In the data rows, 500 means zero.
In each game, the first row plays the second. By how much does the first row win? 15 means about a draw, 30 a big win and 0 a big loss. Wins can go round in a circle. Each row has two weighted sums of its numbers, A and B, taken from their middle values. A row wins by its A times the other's B, less its B times the other's A.
tensor([386., 625., 517., 491., 532., 606., 449., 621., 506., 592., 552., 473., 450., 458., 281.,
        636.])
tensor([378., 622., 507., 564., 658., 554., 287., 643., 621., 682., 511., 496., 559., 443., 497.,
        517.]) >> 17
tensor([541., 355., 501., 430., 381., 373., 567., 351., 433., 420., 510., 456., 393., 444., 637.,
        594.])
tensor([565., 437., 598., 380., 249., 310., 603., 334., 440., 433., 545., 392., 533., 383., 388.,
        618.]) >> 17
tensor([557., 337., 518., 455., 397., 372., 604., 346., 436., 412., 538., 452., 463., 405., 301.,
        714.])
tensor([596., 415., 547., 400., 516., 602., 460., 514., 537., 781., 442., 652., 599., 375., 477.,
        346.]) >> 14
tensor([543., 530., 451., 573., 615., 545., 456., 595., 528., 389., 507., 487., 590., 719., 483.,
        358.])
tensor([605., 373., 573., 439., 360., 303., 515., 354., 429., 437., 533., 466., 476., 374., 346.,
        669.]) >> 9
tensor([442., 606., 457., 591., 568., 702., 409., 581., 556., 622., 425., 631., 621., 547., 721.,
        396.])
tensor([541., 548., 424., 631., 628., 476., 520., 542., 487., 384., 470., 549., 414., 569., 694.,
        489.]) >> 9
tensor([413., 614., 505., 526., 588., 588., 452., 651., 554., 649., 550., 443., 548., 495., 266.,
        536.])
tensor([398., 631., 453., 591., 655., 601., 204., 610., 591., 641., 464., 528., 725., 559., 589.,
        372.]) >> 16
tensor([408., 632., 473., 583., 681., 594., 196., 634., 608., 647., 491., 485., 653., 540., 370.,
        392.])
tensor([587., 437., 578., 401., 493., 589., 468., 529., 454., 797., 440., 673., 577., 359., 517.,
        334.]) >> 15
tensor([575., 560., 479., 589., 677., 443., 716., 527., 681., 519., 589., 522., 161., 407., 728.,
        762.])
tensor([508., 490., 443., 504., 552., 581., 522., 577., 520., 396., 511., 496., 447., 685., 715.,
        500.]) >> 27
tensor([373., 631., 494., 543., 632., 584., 204., 653., 637., 666., 555., 391., 691., 501., 431.,
        516.])
tensor([569., 468., 617., 403., 422., 304., 448., 298., 441., 452., 529., 463., 492., 324., 558.,
        544.]) >> 13
tensor([413., 614., 484., 443., 543., 628., 554., 601., 507., 513., 495., 519., 477., 609., 428.,
        653.])
tensor([515., 540., 428., 603., 652., 521., 502., 606., 526., 392., 470., 531., 484., 645., 642.,
        342.]) >> 15
tensor([531., 389., 562., 362., 383., 360., 630., 320., 449., 417., 500., 503., 352., 418., 443.,
        474.])
tensor([573., 337., 498., 420., 287., 382., 638., 338., 426., 425., 552., 472., 553., 495., 489.,
        663.]) >> 9
tensor([500., 484., 449., 506., 545., 571., 543., 572., 515., 401., 483., 459., 395., 662., 469.,
        595.])
tensor([571., 372., 562., 418., 294., 325., 519., 291., 447., 447., 533., 445., 522., 358., 391.,
        630.]) >> 17
tensor([589., 437., 612., 414., 296., 296., 528., 328., 496., 434., 525., 434., 516., 375., 561.,
        562.])
tensor([511., 332., 501., 369., 442., 519., 598., 431., 346., 401., 438., 522., 644., 299., 436.,
        297.]) >> 12
tensor([489., 539., 490., 616., 515., 422., 572., 481., 508., 443., 538., 475., 231., 459., 826.,
        793.])
tensor([550., 425., 603., 408., 270., 299., 494., 356., 416., 437., 579., 424., 566., 385., 484.,
        588.]) >> 4
tensor([397., 620., 490., 554., 655., 558., 385., 650., 628., 678., 490., 438., 734., 464., 611.,
        564.])
tensor([414., 618., 521., 542., 624., 609., 382., 662., 639., 650., 525., 467., 635., 497., 314.,
        564.]) >> 1
tensor([541., 453., 449., 573., 481., 426., 587., 486., 453., 368., 487., 507., 462., 664., 609.,
        509.])
tensor([587., 365., 495., 456., 358., 406., 471., 355., 448., 405., 527., 471., 354., 434., 611.,
        600.]) >> 21
tensor([437., 512., 463., 454., 523., 614., 541., 617., 493., 423., 498., 524., 491., 716., 511.,
        586.])
tensor([606., 381., 582., 435., 350., 341., 620., 343., 467., 429., 491., 452., 459., 412., 507.,
        655.]) >> 15
tensor([524., 372., 514., 407., 328., 362., 551., 379., 427., 422., 528., 476., 363., 428., 508.,
        598.])
tensor([394., 586., 493., 478., 508., 599., 552., 613., 542., 545., 514., 506., 421., 429., 411.,
        717.]) >> 7
tensor([533., 553., 420., 611., 627., 486., 527., 557., 531., 379., 464., 540., 417., 609., 593.,
        417.])
tensor([370., 643., 523., 509., 565., 600., 374., 612., 595., 617., 513., 464., 545., 525., 445.,
        546.]) >> 15
tensor([394., 628., 490., 536., 587., 559., 258., 647., 647., 665., 571., 487., 629., 442., 470.,
        583.])
tensor([437., 617., 451., 608., 573., 675., 366., 574., 565., 604., 486., 539., 784., 605., 657.,
        310.]) >> 15
tensor([500., 550., 442., 556., 591., 507., 494., 582., 517., 390., 513., 503., 422., 629., 503.,
        496.])
tensor([590., 353., 577., 450., 291., 303., 508., 362., 484., 419., 573., 452., 465., 353., 464.,
        630.]) >> 16
tensor([400., 595., 469., 474., 531., 617., 491., 621., 501., 565., 532., 493., 446., 564., 394.,
        571.])
tensor([529., 403., 551., 359., 261., 332., 636., 336., 452., 444., 509., 437., 541., 486., 272.,
        569.]) >> 16
tensor([545., 553., 393., 633., 645., 483., 607., 551., 523., 367., 472., 516., 476., 634., 600.,
        450.])
tensor([386., 631., 463., 579., 658., 580., 214., 665., 620., 639., 484., 461., 788., 556., 431.,
        427.]) >> 16
tensor([558., 386., 518., 325., 382., 370., 669., 366., 398., 398., 491., 467., 419., 307., 361.,
        532.])
tensor([472., 510., 458., 480., 564., 597., 538., 571., 481., 419., 483., 461., 623., 770., 439.,
        496.]) >> 20
tensor([564., 416., 525., 468., 355., 379., 671., 330., 509., 430., 532., 440., 340., 474., 606.,
        628.])
tensor([506., 459., 466., 572., 478., 445., 635., 446., 449., 378., 480., 520., 379., 576., 732.,
        543.]) >> 5
tensor([483., 547., 428., 442., 544., 632., 560., 603., 525., 441., 482., 484., 425., 642., 408.,
        662.])
tensor([592., 487., 560., 410., 536., 628., 418., 527., 471., 812., 383., 670., 622., 419., 475.,
        361.]) >> 15
tensor([385., 621., 517., 544., 592., 551., 309., 645., 620., 680., 502., 413., 687., 489., 401.,
        563.])
tensor([549., 392., 480., 517., 472., 423., 644., 402., 449., 387., 490., 467., 363., 543., 549.,
        597.]) >> 14
tensor([575., 380., 549., 362., 357., 489., 605., 461., 332., 372., 438., 540., 612., 273., 362.,
        398.])
tensor([497., 587., 479., 592., 548., 681., 428., 548., 569., 649., 443., 643., 568., 513., 669.,
        299.]) >> 17
tensor([505., 526., 405., 634., 617., 475., 490., 543., 487., 376., 464., 533., 464., 648., 595.,
        363.])
tensor([580., 411., 580., 421., 281., 316., 396., 331., 450., 442., 559., 433., 495., 365., 384.,
        560.]) >> 18
tensor([527., 355., 504., 348., 387., 475., 671., 421., 363., 361., 464., 522., 572., 248., 314.,
        400.])
tensor([453., 631., 474., 614., 593., 645., 368., 597., 546., 612., 485., 568., 670., 597., 604.,
        345.]) >> 18
tensor([547., 401., 495., 553., 453., 435., 621., 398., 454., 379., 503., 485., 397., 566., 657.,
        595.])
tensor([505., 486., 436., 585., 572., 467., 670., 468., 476., 370., 471., 543., 285., 516., 557.,
        578.]) >> 19
tensor([460., 488., 474., 475., 530., 609., 531., 571., 505., 431., 498., 494., 476., 714., 459.,
        580.])
tensor([490., 575., 481., 550., 530., 661., 441., 557., 460., 696., 471., 695., 584., 505., 608.,
        292.]) >> 18
tensor([512., 403., 471., 490., 373., 376., 669., 357., 501., 443., 534., 457., 444., 407., 525.,
        819.])
tensor([504., 508., 435., 607., 639., 518., 570., 604., 545., 387., 468., 514., 321., 568., 596.,
        362.]) >> 12
tensor([420., 592., 467., 435., 551., 643., 530., 606., 476., 491., 530., 508., 470., 557., 554.,
        726.])
tensor([397., 620., 504., 512., 550., 620., 411., 680., 562., 643., 561., 556., 480., 447., 503.,
        565.]) >> 19
tensor([550., 375., 526., 387., 262., 292., 631., 362., 442., 441., 559., 418., 505., 337., 421.,
        652.])
tensor([376., 608., 465., 554., 655., 538., 370., 673., 626., 669., 543., 444., 578., 447., 393.,
        524.]) >> 15
tensor([623., 406., 600., 433., 248., 305., 499., 342., 427., 438., 576., 415., 472., 359., 470.,
        578.])
tensor([421., 614., 501., 556., 609., 581., 249., 684., 578., 676., 530., 364., 682., 513., 443.,
        484.]) >> 17
tensor([491., 603., 532., 554., 539., 694., 405., 572., 502., 709., 417., 644., 538., 495., 519.,
        309.])
tensor([419., 635., 453., 597., 632., 585., 241., 583., 557., 636., 463., 474., 786., 590., 452.,
        325.]) >> 19
tensor([519., 523., 472., 521., 574., 570., 522., 601., 536., 402., 471., 491., 513., 720., 625.,
        415.])
tensor([515., 511., 454., 535., 591., 559., 552., 590., 505., 399., 502., 512., 404., 675., 464.,
        447.]) >> 11
tensor([569., 371., 535., 423., 404., 358., 616., 347., 436., 422., 512., 478., 386., 442., 489.,
        600.])
tensor([405., 628., 441., 595., 641., 640., 302., 619., 565., 619., 508., 556., 726., 588., 559.,
        327.]) >> 14
tensor([509., 514., 393., 650., 628., 472., 549., 544., 497., 378., 472., 521., 425., 625., 579.,
        400.])
tensor([424., 554., 449., 444., 540., 628., 551., 592., 501., 474., 562., 492., 409., 634., 384.,
        593.]) >> 15
tensor([389., 651., 510., 538., 601., 562., 334., 675., 626., 671., 522., 421., 646., 486., 441.,
        540.])
tensor([515., 525., 427., 622., 662., 515., 591., 560., 512., 384., 492., 538., 366., 576., 545.,
        460.]) >> 12
tensor([386., 616., 469., 584., 671., 593., 155., 618., 617., 642., 499., 460., 637., 530., 420.,
        417.])
tensor([542., 420., 458., 478., 471., 406., 552., 429., 464., 379., 526., 496., 199., 398., 306.,
        548.]) >> 16
tensor([604., 335., 585., 475., 349., 319., 511., 315., 441., 426., 574., 412., 502., 414., 384.,
        635.])
tensor([494., 527., 423., 619., 660., 504., 634., 557., 525., 374., 501., 539., 384., 596., 602.,
        362.]) >> 19
tensor([517., 389., 474., 466., 460., 400., 684., 409., 442., 391., 495., 470., 340., 506., 557.,
        603.])
tensor([588., 401., 561., 381., 565., 616., 499., 515., 523., 758., 507., 696., 587., 354., 500.,
        338.]) >> 15
tensor([568., 394., 595., 418., 253., 296., 633., 347., 424., 468., 527., 469., 557., 279., 346.,
        662.])
tensor([528., 465., 534., 468., 537., 632., 463., 576., 532., 794., 425., 686., 603., 426., 552.,
        313.]) >> 14
tensor([500., 517., 438., 610., 620., 510., 469., 609., 513., 377., 511., 481., 389., 581., 665.,
        429.])
tensor([443., 543., 494., 451., 511., 613., 577., 596., 526., 441., 513., 518., 430., 697., 631.,
        514.]) >> 19
tensor([496., 508., 425., 517., 589., 563., 551., 594., 504., 401., 477., 520., 489., 714., 489.,
        410.])
tensor([394., 619., 490., 538., 614., 587., 239., 654., 649., 676., 480., 451., 550., 430., 520.,
        526.]) >> 16
tensor([590., 456., 587., 384., 334., 307., 548., 286., 434., 446., 562., 432., 596., 379., 571.,
        627.])
tensor([488., 561., 511., 529., 529., 668., 415., 550., 530., 715., 512., 702., 600., 480., 625.,
        350.]) >> 20
tensor([532., 506., 418., 599., 570., 469., 534., 467., 486., 363., 471., 540., 314., 612., 421.,
        339.])
tensor([458., 513., 474., 466., 549., 622., 527., 601., 519., 423., 491., 514., 370., 696., 511.,
        489.]) >> 6
tensor([567., 346., 533., 422., 285., 372., 564., 291., 420., 437., 511., 416., 551., 424., 648.,
        621.])
tensor([517., 553., 444., 630., 578., 449., 589., 525., 515., 365., 458., 522., 353., 542., 663.,
        480.]) >> 12
tensor([382., 602., 483., 475., 533., 622., 523., 636., 522., 565., 537., 466., 558., 552., 486.,
        653.])
tensor([530., 526., 405., 607., 574., 460., 493., 505., 479., 369., 456., 526., 302., 558., 673.,
        345.]) >> 24
tensor([397., 619., 511., 553., 637., 551., 308., 640., 649., 664., 527., 408., 621., 488., 523.,
        487.])
tensor([561., 373., 492., 469., 422., 381., 643., 412., 466., 392., 486., 490., 301., 498., 415.,
        537.]) >> 13
tensor([578., 342., 546., 422., 295., 319., 555., 313., 446., 443., 547., 443., 440., 335., 525.,
        595.])
tensor([533., 532., 537., 489., 536., 655., 416., 562., 489., 783., 423., 679., 591., 457., 524.,
        338.]) >> 16
tensor([539., 306., 518., 361., 482., 565., 583., 469., 430., 573., 421., 565., 637., 300., 396.,
        318.])
tensor([607., 357., 523., 437., 333., 370., 692., 304., 470., 426., 509., 444., 423., 373., 351.,
        652.]) >> 4
tensor([394., 620., 452., 596., 631., 588., 208., 636., 583., 636., 474., 460., 781., 565., 468.,
        437.])
tensor([473., 527., 465., 455., 552., 626., 544., 596., 472., 432., 505., 488., 469., 721., 391.,
        555.]) >> 15
tensor([539., 537., 424., 626., 611., 482., 590., 592., 524., 371., 487., 491., 526., 632., 700.,
        470.])
tensor([412., 631., 454., 592., 612., 578., 170., 582., 573., 640., 478., 489., 822., 576., 487.,
        404.]) >> 17
tensor([556., 441., 438., 528., 521., 429., 586., 458., 466., 368., 496., 503., 241., 530., 632.,
        368.])
tensor([591., 410., 597., 430., 272., 327., 376., 318., 410., 452., 544., 404., 574., 347., 425.,
        630.]) >> 17
tensor([505., 513., 457., 556., 586., 533., 548., 606., 491., 404., 489., 498., 423., 657., 510.,
        443.])
tensor([563., 367., 544., 413., 431., 319., 501., 309., 425., 439., 539., 461., 410., 376., 425.,
        586.]) >> 13
tensor([510., 493., 436., 620., 599., 496., 492., 555., 564., 376., 467., 485., 487., 632., 549.,
        526.])
tensor([456., 510., 463., 492., 570., 599., 571., 590., 474., 421., 497., 493., 416., 706., 298.,
        483.]) >> 16
tensor([619., 406., 578., 396., 540., 598., 499., 515., 466., 766., 445., 622., 592., 352., 480.,
        363.])
tensor([536., 424., 468., 544., 473., 444., 549., 415., 422., 382., 489., 512., 349., 478., 591.,
        688.]) >> 12
tensor([462., 546., 453., 453., 517., 634., 498., 611., 498., 478., 518., 493., 463., 672., 578.,
        532.])
tensor([407., 519., 463., 453., 523., 617., 553., 597., 506., 465., 463., 517., 422., 684., 455.,
        547.]) >> 23
tensor([525., 530., 418., 574., 613., 527., 565., 609., 504., 392., 518., 493., 368., 608., 561.,
        432.])
tensor([572., 373., 526., 396., 292., 312., 653., 334., 481., 420., 560., 406., 430., 353., 294.,
        593.]) >> 7
tensor([553., 337., 533., 425., 309., 349., 606., 322., 408., 451., 501., 457., 415., 433., 356.,
        568.])
tensor([545., 375., 551., 405., 326., 358., 568., 327., 453., 420., 542., 453., 518., 440., 445.,
        675.]) >> 12
tensor([383., 612., 495., 551., 646., 603., 297., 661., 615., 676., 556., 450., 657., 506., 469.,
        493.])
tensor([462., 508., 458., 466., 547., 617., 527., 584., 535., 415., 502., 502., 553., 757., 403.,
        538.]) >> 16
tensor([424., 607., 477., 586., 669., 513., 298., 633., 583., 666., 511., 507., 776., 551., 484.,
        396.])
tensor([591., 388., 631., 426., 312., 348., 552., 314., 485., 417., 549., 450., 352., 355., 379.,
        551.]) >> 9
tensor([563., 386., 557., 424., 392., 385., 790., 351., 431., 425., 502., 463., 406., 398., 301.,
        684.])
tensor([534., 549., 421., 615., 636., 494., 550., 595., 536., 378., 488., 525., 431., 626., 559.,
        299.]) >> 24
tensor([523., 524., 422., 635., 659., 498., 600., 527., 487., 365., 505., 534., 388., 573., 747.,
        387.])
tensor([513., 520., 427., 650., 607., 464., 616., 557., 494., 367., 500., 524., 407., 604., 641.,
        372.]) >> 15
tensor([586., 438., 603., 414., 278., 310., 613., 317., 412., 445., 547., 386., 499., 385., 456.,
        546.])
tensor([540., 333., 473., 366., 412., 488., 698., 453., 345., 371., 456., 545., 614., 286., 404.,
        345.]) >> 26
tensor([538., 402., 586., 408., 329., 298., 558., 300., 455., 441., 550., 407., 507., 285., 363.,
        617.])
tensor([410., 631., 444., 569., 626., 581., 155., 660., 681., 622., 469., 505., 702., 540., 562.,
        368.]) >> 13
tensor([586., 428., 607., 398., 289., 292., 523., 326., 477., 433., 547., 423., 619., 408., 424.,
        635.])
tensor([559., 351., 538., 405., 374., 356., 662., 331., 417., 424., 536., 512., 428., 330., 370.,
        652.]) >> 11
tensor([600., 394., 523., 438., 358., 346., 718., 344., 452., 442., 530., 470., 278., 367., 465.,
        576.])
tensor([539., 478., 459., 594., 536., 446., 594., 478., 431., 382., 483., 520., 352., 602., 676.,
        444.]) >> 9
tensor([502., 498., 474., 538., 577., 568., 487., 611., 536., 393., 482., 486., 403., 662., 603.,
        448.])
tensor([414., 627., 492., 501., 561., 595., 421., 615., 589., 607., 548., 453., 519., 517., 267.,
        552.]) >> 8
tensor([577., 399., 596., 432., 236., 370., 547., 274., 402., 456., 559., 429., 506., 388., 496.,
        538.])
tensor([463., 580., 494., 563., 540., 685., 414., 553., 544., 681., 481., 614., 643., 542., 587.,
        305.]) >> 12
tensor([434., 565., 452., 453., 529., 625., 531., 613., 496., 499., 541., 539., 408., 619., 314.,
        575.])
tensor([529., 438., 415., 551., 482., 443., 609., 436., 465., 372., 478., 534., 373., 573., 561.,
        602.]) >> 13
tensor([502., 399., 609., 420., 334., 314., 338., 327., 462., 445., 506., 420., 551., 324., 511.,
        610.])
tensor([548., 422., 434., 472., 418., 368., 720., 354., 490., 435., 533., 422., 373., 511., 379.,
        699.]) >> 29
tensor([381., 618., 470., 570., 659., 632.,  82., 624., 628., 654., 489., 400., 690., 530., 413.,
        428.])
tensor([525., 527., 428., 594., 607., 498., 564., 588., 545., 381., 488., 501., 434., 623., 590.,
        440.]) >> 16
tensor([580., 441., 573., 419., 542., 630., 398., 550., 536., 796., 401., 656., 547., 346., 521.,
        314.])
tensor([465., 509., 440., 466., 550., 611., 544., 583., 500., 424., 503., 482., 387., 679., 449.,
        575.]) >> 14
tensor([585., 366., 535., 405., 410., 372., 573., 282., 410., 441., 537., 470., 369., 422., 518.,
        547.])
tensor([558., 403., 612., 398., 398., 310., 403., 289., 452., 445., 526., 445., 394., 340., 443.,
        531.]) >> 16
tensor([545., 378., 531., 496., 442., 394., 599., 392., 448., 404., 483., 460., 392., 569., 608.,
        498.])
tensor([460., 514., 491., 459., 537., 614., 520., 577., 499., 427., 506., 469., 327., 673., 529.,
        496.]) >> 12
tensor([512., 527., 441., 615., 604., 467., 561., 513., 482., 363., 494., 521., 385., 590., 725.,
        438.])
tensor([569., 425., 569., 392., 522., 624., 407., 514., 550., 784., 403., 692., 605., 386., 475.,
        347.]) >> 19
tensor([554., 515., 541., 461., 539., 636., 426., 527., 469., 795., 470., 743., 583., 423., 535.,
        334.])
tensor([443., 611., 467., 611., 576., 657., 374., 587., 591., 601., 471., 590., 589., 572., 623.,
        369.]) >> 13
tensor([563., 475., 552., 426., 565., 618., 546., 543., 488., 806., 416., 729., 577., 401., 501.,
        328.])
tensor([419., 553., 489., 482., 566., 646., 519., 611., 498., 528., 518., 533., 468., 618., 569.,
        562.]) >> 15
tensor([499., 557., 503., 542., 552., 666., 462., 561., 508., 724., 421., 692., 600., 513., 446.,
        365.])
tensor([393., 619., 453., 594., 673., 581., 253., 638., 634., 629., 435., 481., 713., 543., 513.,
        462.]) >> 11
tensor([405., 624., 465., 554., 656., 541., 214., 631., 636., 662., 495., 449., 706., 523., 459.,
        461.])
tensor([542., 395., 513., 385., 383., 353., 531., 375., 461., 408., 539., 487., 412., 505., 434.,
        572.]) >> 15
tensor([541., 504., 429., 609., 566., 459., 649., 495., 452., 371., 471., 543., 403., 623., 715.,
        428.])
tensor([538., 507., 452., 589., 525., 458., 623., 445., 473., 362., 431., 489., 341., 607., 622.,
        421.]) >> 19
tensor([387., 608., 474., 562., 636., 561., 206., 616., 622., 678., 483., 429., 659., 461., 398.,
        561.])
tensor([446., 642., 540., 522., 555., 595., 459., 664., 539., 644., 509., 458., 466., 469., 480.,
        536.]) >> 18
tensor([437., 583., 439., 430., 519., 628., 478., 602., 494., 485., 549., 515., 508., 667., 443.,
        606.])
tensor([403., 615., 475., 597., 692., 621., 196., 640., 658., 623., 483., 474., 707., 553., 463.,
        401.]) >> 14
tensor([514., 531., 422., 615., 645., 490., 587., 568., 542., 375., 454., 535., 425., 618., 586.,
        385.])
tensor([413., 571., 481., 455., 543., 643., 552., 617., 503., 478., 512., 493., 360., 590., 629.,
        581.]) >> 18
tensor([470., 622., 480., 587., 540., 694., 394., 566., 499., 664., 441., 591., 640., 553., 655.,
        268.])
tensor([532., 417., 490., 468., 431., 419., 509., 401., 439., 391., 491., 488., 357., 486., 525.,
        653.]) >> 14
tensor([562., 372., 547., 401., 344., 288., 602., 316., 471., 437., 517., 399., 515., 364., 379.,
        633.])
tensor([522., 349., 516., 356., 422., 517., 609., 463., 356., 423., 441., 544., 664., 291., 382.,
        264.]) >> 28
tensor([412., 628., 450., 609., 600., 644., 313., 603., 579., 608., 458., 518., 644., 597., 469.,
        319.])
tensor([531., 481., 540., 489., 543., 631., 468., 569., 514., 784., 443., 755., 544., 402., 511.,
        333.]) >> 9
tensor([572., 379., 575., 417., 323., 347., 661., 329., 443., 426., 504., 432., 446., 348., 493.,
        670.])
tensor([439., 536., 483., 445., 507., 616., 503., 601., 506., 429., 480., 522., 352., 681., 188.,
        465.]) >> 13
tensor([466., 537., 453., 439., 547., 630., 565., 616., 519., 416., 498., 496., 447., 685., 392.,
        638.])
tensor([545., 444., 606., 387., 261., 341., 510., 304., 464., 443., 545., 462., 573., 332., 495.,
        631.]) >> 15
tensor([417., 556., 523., 475., 563., 637., 568., 600., 497., 519., 495., 540., 378., 614., 486.,
        515.])
tensor([533., 494., 435., 593., 503., 447., 666., 471., 471., 365., 489., 495., 357., 579., 725.,
        488.]) >> 18
